In the rows, zero is written as 128.
Rotation paths and how fast each direction turns (degrees per step):
Each turn is a multiple of 5 degrees from 10 to 175, or 0.
Each row of a path follows its step; steps can be skipped.

step 0: [125 134 126 118 131 124 128 115 125 131 114 123 116 127 117 122 114 109
 135 143 132 123 137 151 136 127 123 116 124 134 131 139 122 110 135 135]
step 1: [136 122 110 103 146 139 137 125 124 118 127 118 117 116 126 127 123 123
 137 116 125 126 124 120 137 132 120 114 119 129 120 129 118 136 129 139]
step 3: [135 137 138 128 135 140 127 129 132 125 136 127 136 120 128 120 114 128
 133 118 118 144 123 124 131 125 134 147 123 131 122 150 127 107 110 123]
step 4: [130 141 129 100 122 147 128 136 136 140 124 125 140 143 122 132 132 121
 123 125 132 127 134 120 125 126 141 123 140 137 125 128 137 119 115 115]
step 5: [119 132 124 118 138 126 131 131 132 134 122 109 135 149 117 114 132 140
 120 137 121 128 123 128 133 146 137 135 124 125 153 129 120 131 119 133]
step 6: [122 135 131 123 143 132 128 123 137 101 107 115 127 136 126 125 112 122
 122 133 130 124 127 135 125 117 125 139 120 120 137 112 136 133 132 114]
step 7: [130 128 124 118 129 136 146 119 126 112 135 120 129 116 131 117 130 123
 124 134 129 128 141 123 126 132 124 137 131 139 141 142 142 135 157 122]
step 9: [126 131 124 125 132 133 139 136 125 123 124 136 138 121 137 149 124 116
 123 121 147 125 125 141 140 147 136 134 109 128 129 139 125 114 125 135]
step 10: [122 136 129 109 126 130 126 130 110 131 126 111 121 139 139 129 141 119
 131 111 140 148 112 131 128 130 123 140 132 123 118 126 127 118 134 136]
Speeds:
[123 127 128 128 126 133 128 125 129 130 127 127 130 129 133 126 131 128
 126 126 125 128 128 135 125 132 132 126 130 125 126 125 125 123 127 128]  65
[129 132 127 133 132 129 132 132 128 123 132 129 129 124 127 130 131 131
 127 130 125 128 126 129 126 127 131 126 132 130 125 129 134 124 127 130]  70
[131 125 131 128 126 127 125 131 129 129 130 124 131 137 129 130 129 130
 130 129 130 133 126 128 131 129 131 128 128 129 126 128 134 125 125 127]  55

step 0: [112 115 119 124 136 133 120 125 119 122 118 127 123 121 135 122 126 123
 114 136 130 132 135 124 145 125 118 125 121 133 129 128 139 125 140 122]
step 3: [130 117 110 117 121 127 124 141 123 139 131 120 126 128 127 138 131 125
 116 128 121 131 136 123 125 148 117 124 127 135 118 134 130 134 131 124]
step 4: [122 129 148 139 123 123 121 136 121 143 130 128 117 119 123 133 132 130
 119 131 121 136 127 132 133 138 114 125 120 117 132 118 133 126 124 132]
step 6: [116 123 132 122 117 121 129 137 120 139 120 136 115 127 129 135 139 114
 131 128 127 123 129 146 129 135 126 134 130 126 126 138 118 131 135 140]
step 7: [124 116 131 119 122 114 117 110 126 136 128 139 129 109 131 123 127 121
 131 128 124 133 129 119 143 125 117 128 119 130 126 128 126 129 126 129]
step 8: [126 127 136 122 130 139 122 118 127 135 127 135 125 138 131 126 116 119
 114 120 122 131 137 136 134 130 120 134 131 137 138 144 134 129 137 144]
step 10: [138 123 122 112 121 122 126 132 123 139 134 123 133 120 129 121 125 122
 114 130 137 130 139 116 121 133 128 136 126 124 139 143 131 130 122 139]
step 11: [118 127 139 126 131 120 130 144 129 131 134 121 128 139 117 136 129 114
 121 129 114 132 138 114 137 124 113 125 128 130 134 127 136 123 126 133]
step 12: [119 136 125 122 117 126 142 126 123 137 131 121 130 126 129 127 102 129
 120 135 127 127 124 124 129 140 117 120 123 113 122 128 129 131 124 134]
Speeds:
[129 129 131 127 130 127 129 129 128 131 125 129 123 132 126 133 134 128
 126 128 126 130 124 128 130 122 128 128 127 125 135 126 123 128 131 128]  155
[126 123 126 133 132 129 130 123 133 127 127 130 128 125 131 124 129 124
 125 126 126 128 128 128 127 125 130 130 125 129 129 131 126 130 133 130]  45
[131 126 124 123 129 130 128 131 128 128 127 122 129 120 127 132 131 125
 131 125 127 126 125 131 129 126 128 133 125 128 128 129 129 126 126 129]  100
[133 128 129 127 128 128 128 126 126 127 127 131 129 126 126 125 125 129
 126 123 135 128 128 123 130 131 128 134 124 128 131 121 125 128 127 129]  135
[129 124 128 125 130 126 132 132 129 124 125 128 127 132 129 129 120 129
 133 125 124 128 124 129 127 130 128 127 128 130 129 126 129 128 132 132]  115
[129 131 126 128 125 129 133 128 128 126 128 127 132 129 128 129 124 121
 126 133 129 130 128 125 128 120 131 128 131 126 127 125 131 128 127 131]  20
[128 127 126 123 131 127 130 126 131 126 130 131 126 129 119 126 129 125
 128 132 124 125 130 128 131 131 131 126 128 128 127 127 123 127 123 131]  80

step 1: [123 122 139 118 131 124 112 131 129 113 132 120 130 145 113 127 125 120
 117 124 114 142 123 124 131 132 129 124 132 130 126 119 117 133 118 129]
step 2: [112 128 143 119 132 123 125 135 129 135 134 133 134 115 135 125 145 112
 131 120 126 126 124 118 121 131 130 133 120 137 126 120 125 133 145 125]
step 3: [130 123 128 125 136 131 156 126 123 123 123 132 122 130 133 126 122 129
 133 137 122 140 138 104 128 131 133 136 135 134 118 124 125 120 134 125]
step 6: [129 125 137 135 123 117 135 117 138 130 128 109 125 128 121 131 128 145
 124 116 144 122 127 116 119 131 132 126 132 129 126 119 120 132 137 114]
step 7: [128 114 128 138 119 128 125 131 126 143 112 125 124 127 139 122 115 126
 139 124 121 124 116 121 127 114 119 138 129 124 116 121 135 140 125 130]
step 9: [123 121 130 124 138 120 131 130 122 110 133 114 129 130 135 127 132 122
 133 124 125 123 110 127 135 122 120 111 119 126 137 140 124 130 127 112]
step 10: [123 136 140 113 117 127 135 116 122 129 121 120 136 116 131 109 133 136
 135 134 117 122 121 127 124 138 126 142 133 137 134 132 125 129 120 126]
step 11: [151 125 135 120 136 129 122 125 118 139 120 126 121 135 128 125 123 120
 123 135 136 127 130 117 133 130 139 139 122 134 134 136 145 122 132 117]
step 12: [125 127 121 129 131 145 119 117 143 126 119 127 120 131 135 141 133 121
 142 123 129 133 122 122 133 147 130 122 121 127 125 144 134 128 118 133]
Speeds:
[128 132 132 129 133 125 125 130 128 131 128 126 120 130 128 128 129 130
 126 129 131 129 127 128 134 126 127 128 128 128 128 126 123 124 126 124]  145
[128 127 129 125 125 130 125 129 125 132 127 127 131 133 127 123 120 126
 124 128 129 131 127 132 131 127 127 135 129 127 131 127 128 128 127 131]  110
[128 124 128 126 133 127 123 125 123 126 128 134 130 127 130 125 130 131
 127 128 125 131 124 126 124 126 126 127 127 130 132 125 125 127 126 127]  45
